Each row has a name. After each piece below comes the name of the row it's from. Each question is about the rows just above it.

k_154: [ 97 108 119 117 116  90 157 155 165 125]
k_724: [ 97 108 119 117 116  90 157  93 165 125]
k_195: [180 177 126  84 170  79 167 183 166 100]
k_508: [154 116 138 145  93 121 144 127 166  96]
k_404: [145  93 124 144 127 166  96 102 142 147]
k_513: [149 100 158 143 165  87  97 155 169  97]
q: [145  93 121 144 127 166  96] -> k_508
The row with [180 177 126  84 170  79 167 183 166] is -> k_195

k_972: [168  79  65 167  93 161  93]
k_777: [139  76 110 101 154 109 136]
k_91: [168 118 159 106 133 108 152]
k_221: [ 98  99  65 130  93 161  69]
k_461: [165  93  78 146 102 129  75]
k_741: [110 103 159 114 165 120 148]
k_565: [ 94  76  66 101 165 108  69]
k_319: [ 98 128 142 167 113 118 152]
k_373: [139  76 110 101 154 109  86]
k_708: [ 94  95  66 112 143 115 135]
q: [139  76 110 101 154 109 136] -> k_777
q: [167  93] -> k_972
Where do [168 118 159 106 133 108] appear? -> k_91
q: [106 133 108 152] -> k_91
Where do [168 118 159 106 133] appear? -> k_91
Which row holds [ 79  65 167  93 161  93]? -> k_972

k_284: [118 139 176  95 164 109 170 147]
k_795: [156 158 156  59 175 120 185 103]
k_984: [ 94  69 135 167 150  88 112 130]
k_73: [144 135  69 167  88 150  85 119]
k_313: [113 146 109 181 100 131 102 178]
k_873: [139 144 140 156 107 124  92 117]
k_571: [162 195  85 125 129 139 141 141]
k_654: [162 195  97 125 129 139 141 141]
The row with [135  69 167  88 150] is -> k_73
[162 195  85 125 129 139 141 141] is in which row? -> k_571

k_469: [117 160 130 108 125 127  83 108 108 147]
k_51: [117 160 130 108 125 127  83 108 146 124]
k_90: [117 142 108 130 127 125 100  70 138 190]
k_547: [110 148 123 119  97 124 144 146 104 110]
k_368: [148 106 134 128 192 120 117 143 130 130]
q: [142 108 130 127 125 100  70 138] -> k_90
[117 160 130 108 125 127  83 108 108 147] is in which row? -> k_469

k_627: [129 119 154 105  96  99 136 104  87 122 108  77 129]
k_753: [124 115 145 100 185 139 179 175 128 148  86  64 123]
k_720: [104  84  68 133  96  83 112 108 120 147 180 186 133]
k_488: [161 178  99 105 104  96  87 154 136 102 101  96 101]
q: [ 96  83 112] -> k_720
Which row holds [178  99 105 104  96  87 154 136 102 101]? -> k_488
q: [104  87] -> k_627
Where do [154 105  96  99 136 104  87] appear? -> k_627

k_998: [135 137 170 131 128 186]
k_697: [101  84 130 133 137 111]
k_978: [165  98 126 126 109  98]
k_337: [102  89 148 134 137 195]
k_288: [135 177 118 139 125 109]
k_301: [ 73  98 126 153  91 143]
k_20: [161 107 114 130 115  76]
The row with [134 137] is -> k_337
q: [165  98 126 126 109  98] -> k_978
q: [126 126] -> k_978
q: [177 118 139 125 109] -> k_288

k_802: [149 125 111 116 126 142 138 126 131 124 124 137 119 121 126 125 129 115
 121]
k_813: [117 122 139 131 152 119 117 135 134 137 133 122 109 145 135 131 131 137
 126]
k_38: [100 139 125 126 130 141 124 126 123 124 124 133 135 121 117 103 130 121
 132]
k_640: [130 123 121 122 119 118 128 135 132 130 135 161 112 122 129 118 136 129
 123]
k_671: [117 122 139 131 152 119 117 128 134 137 133 122 109 145 135 131 131 137
 126]
k_108: [139 136 134 127 128 165 115 131 129 111 143 108 138 109 128 128 126 108
 134]
k_981: [110 129 124 134 121 134 129 130 132 133 124 117 126 103 124 121 135 121
 123]
k_532: [129 133 129 124 140 121 141 128 124 121 136 109 117 126 131 131 118 115
 117]
k_361: [186 116 139 129 139 132 123 124 126 124 124 119 127 144 122 125 136 131
 132]
k_407: [186 116 139 129 139 132 123 124 126 124 124 119 127 144 122 144 123 145
 127]
[186 116 139 129 139 132 123 124 126 124 124 119 127 144 122 144 123 145
 127] is in which row? -> k_407
Where do [126 123 124 124 133 135 121 117 103 130 121 132] appear? -> k_38
The row with [121 141 128 124 121 136 109] is -> k_532
[122 125 136 131] is in which row? -> k_361
q: [116 126 142 138] -> k_802
Which row holds [128 124 121 136 109 117 126]? -> k_532

k_122: [138 128 144 116 118 148 114 122 138 100 106 146 111]
k_768: [138 128 144 126 118 148 114 122 138 100 106 146 111]
k_840: [114 133 134 124 120 119 135 129 112 133 117 116 123]
k_429: [116 116 128 126 129 124 130 131 120 161 108  88 121]
k_322: [121 131 128 126 129 124 117 135 129 116 133 112 137]
q: [138 128 144 126 118 148 114 122 138 100 106 146 111] -> k_768
q: [116 118] -> k_122
Which row holds [138 128 144 116 118 148 114 122 138 100 106 146 111]? -> k_122
q: [135 129 112 133 117 116] -> k_840
q: [129 124 117 135] -> k_322

k_537: [133 115 106 135 164 181 170]
k_374: [118 123 114 174 160 170 166]
k_416: [114 123 118  64 143 153 144]
k_942: [115 106 135 164 181 173 104]
Which row holds [174 160 170 166]? -> k_374
q: [133 115 106 135 164 181 170] -> k_537
q: [164 181 173] -> k_942
Where do [115 106 135 164 181 170] appear? -> k_537
Where do [118 123 114] appear? -> k_374

k_310: [ 54 101 149  94]
k_476: [ 54  99 162 152]
k_109: [101 138 114 154]
k_833: [147 149 101 168]
k_190: [127 138 114 154]
k_255: [ 93  99 162  83]
Where do [162 152] appear? -> k_476
q: [149 101] -> k_833
The row with [147 149 101] is -> k_833
q: [ 93  99 162  83] -> k_255
[ 99 162 152] is in which row? -> k_476
q: [101 138 114] -> k_109

